rotation steps, each row followed by its count of steps
The counts run from 0 to 534.
[154 115 128 177 102 134 132 122 109 110 141 149 149 114 134 112  53 123
 137 100  84 146 184  87 146 179  76 108 135 146 111 148 163 117 139 108
 164 104 133  95 130 159 144 116 130 128 157 156 139] => 17
[144 109 127 118 126 177 149 127 111  70 156 138 135 156 114 148  93 129
 140  89 156 117 139 157 150 143 171 115 130  69 100  76 133 122 147 126
 120 118  69 104 135 102 116 147 176 135 143  88  86] => 174
[116 115 123 103 144 154 109 144 123 130 167 107 170 128 106 126 139 116
 180 110 153 121  94  98 119 101 143  93 145  45 135  97 133 143 152  99
 122 115 136 164 132  92 111 163 157 140 122 114 108] => 369
[165 103 146 169 108 157  99 131  93 118 171 127 159 148 105  99  68 109
 152 104 120 127 164 124 146 177 106 115 143 119  86 103 173 135 131  81
 173  92 120 113 144 134 127 134 147 120 129 149 125] => 29
[124 106 115 121 123 166 122 111 108 139 102 123 129 108 103 129 172 116
 110 114 152 165  99 174 122 102 135 168 113  84 174 121 139 146 148 119
  93 118  99 146 158  99 154 107 201 154 112 103  82] => 392
[170 162 150 134 131 126 153 106 124 108 147 127 163 128 152 152  84 160
 142 108 101  84 117  94 134 101 159 130 142 108 133  95  58  98 150 148
 108 153 113 157 136 132 107 185 108 115 122  71 140] => 440
[149 131  94 138  82 103 139  95 118 151  93 147 120  83 150 147 117 131
  93 107  75 138 107  96 130 121  68 159 128 157 154 188  99 128 122 124
 145 130 148 125 122 140 162  90 129 110 105 129 152] => 1
[119 144 135  80 145 152 149 146 138 105 177 131 161 190 121 131 101 137
 160 104 100  81 144  83 157 117 137  80 154 108 101  94 127 124 140 151
 142 132 131 141 124 134 108 160 101  89 159 102 135] => 432
[165 106 108 131  85 154  98 133 111  94 146 116 130 156  90 111 108 113
 125  96 146 118 118 164 151 157 132 129 135  98  84  81 172 139 107  91
 174  90 114 103 144  85 119 130 172  87 130 135 109] => 512
[167 126  96 139 101 122 111 101  98  93 156 102  92 115  94 121  79 124
 143 110 165 137  96 164 160 152 126 147 140  98 144  86 148 137 123  69
 156 114 115  99 130  87 119 147 179 107 104 140 104] => 177
[147 154 121 139 101 115 130  88 108 116 126 112  77 144  95 105  79 133
 108 119 160 141 148 185 165 151 101 194 117 176 144 103 147 133  98 108
 145 110 111 113 153 134 129 120 157  88 113 138 120] => 52
[106 184 104  71 129 129 178 111 121 124 124 129  81 166 129 141 108 137
 105 110  81 133 120  99 173 118  92 166 133 164 126 152 148 129 127 162
 116 142 116 145  94 143 143 105 157  99 148  91 146] => 265
[128 135 137 131 117 108 132 107 136 178 104 139 142 117 135 115 129 111
  97 125  71 109 142 103 119 101  73 153 116 189 144 180  86 137 116 142
 137 129 147 150 143 156 176  96  97 103 108 129 153] => 137
[145 108 129 172  88 130 127  94 111 149  92 151 126  70 144 123 114 106
 101 106  90 151 154 122 117 133  80 154 108 158 151 188 112 137 140 103
 138 107 131 111 141 149 185  92 139 152 103 145 122] => 204
[201 119 115 184  73 111  88 112 102 144 142 108 171  96 120 112 106 159
 140 121 115 116 104 125 149 149 112 154 149  96 144  95 133 127 112 105
 163 101 150 136 168  91 126 148 142  93 121 147 147] => 235
[ 91 181 117  81 151 111 149  96 125 160 126 115  91 161 124 114 125 111
 124 119  98 141 119  95 160 112  66 174 133 178 143 164 151 143 123 117
 122 128 141 169 101 139 140  97 137 108 123 126 144] => 199
[144  94 154 121 151 175 124 136 121 100 157 127 182 137 120 147 114  85
 154  90 146  96 126 136 108 106 171 108 128  75  96 101  72 148 161  98
 120 113  95 130 132 117 126 152 142 151  92 100  83] => 104
[164 126 107 154  88 130  99  89  92 156 106 116 102 101 107 112 129 121
 108 117 141 168 106 169 149 148  94 198 125 139 148 122 158 151 113  88
 134 108 125 133 146 111 150  89 185 116 100 128 122] => 391
[125 143 134 120 126  98 154 113 133 124 134 144 135 124 150 135  72 131
 133 117  86  89 151  69 127 115  92  99 128 174 150 166  71 116 147 142
 153 149 155 114 118 168 147 146  61 115 125 132 154] => 351
[174 131 158 171 110 113  99 112 109 164 141 119 186  94 136 121 105 125
 149 109  73 103 131  71 125 125  93 133 143 140 115 144  97 121 132  95
 160 114 174 151 136 142 141 134 101 121 101 144 158] => 293
[117 119 101 106 135 153 129 111 102 108 135 110  92 116 103 131 131  96
 136 109 178 163  94 167 138 120 122 156 119  81 171 124 146 157 141  83
 111 115 101 123 132  99 135 124 190 151 100 126  76] => 458
[135  86 133 149 129 176 132 136 122  99 142 166 192 101 142 152 120 131
 152 106 114 123 142  92 100 112 149  76 132  48 149 129 100 122 179 130
 109 120 119 117 144 131 136 154 135 170 143 109 101] => 361
[ 97  69  94 117 100 140 104 127 130 147 123 151 150  99 112 128 163 110
 125 126 145 128 134 126  97 115  88  87 107  89 177 160 125 153 137 111
 173 122 150 102 178 119 174 116 128 132 126 168 104] => 415
[207 157 158 194 107 115 124  88 103 136 137 110 153  97 136 109  76 148
 142 115 121 113 135 124 134 126 134 173 148 142 134 104  73 116 130 102
 132 129 127 162 151 145 121 163 108 114  95 116 145] => 36
[124 194 130  69 148 117 170 100 130 100 149  98  79 183 117 127  78 126
 123 103 125 105 115 139 180 107 131 167 132 162 130 103  95 127 116 138
 122 145 114 142 113 135 108 145 117  85 125  86 128] => 522
[147 106 126 147 115 143  90 130 102 115 175  98 155 107  93 114  96 109
 176 113 159 124 112 129 133 139 111 110 154  79 133 100 161 146 136  58
 172 100 138 117 142  97 119 151 153 121 113 166 103] => 368
[155  99 115 104 108 173 115 128 133 118 116 128 154 127 123 157 166 104
 119  97 138 111  88 161 115  98 165 131 116  69 123  99  82 139 135 127
 122 114 100 126 155  90 141 123 174 125  94  89  88] => 248
[150 141 123 133 103 111 101  91 100 173 119  94 102 119 107 109 137 100
 117 111 123 151  98 149 151 128  86 207 130 164 119 142 142 159 100  72
 146 102 140 144 126 111 148  92 168  96  77 141 131] => 122
[121 158 129 143 136  96 118 114 107 146 161 107 141 132 108 100  72 144
 170 136 113 127 140  68 147 145  64 120 152 146 161 133 159 134 127  97
 176 127 173 149 131 148 120 145  98 106 142 160 154] => 289
[ 74 106  69  74 117 157 134 156 138 147 133 154 150 134 122 146 172 140
 133 117 106 133 118  87 127 110 111  79 134  65 157 154 170 143 149 153
 134 119 145 136 138 101 154 113 151 139 167 123 109] => 77
[124 176 113  76 139 135 182 112 123  95 132 124  84 174 128 144 102 150
 109 108 111 117 122 140 177 110 136 166 130 141 137 106 111 121 133 167
  97 140  87 151 116 123 109 136 159  94 146  65 119] => 253
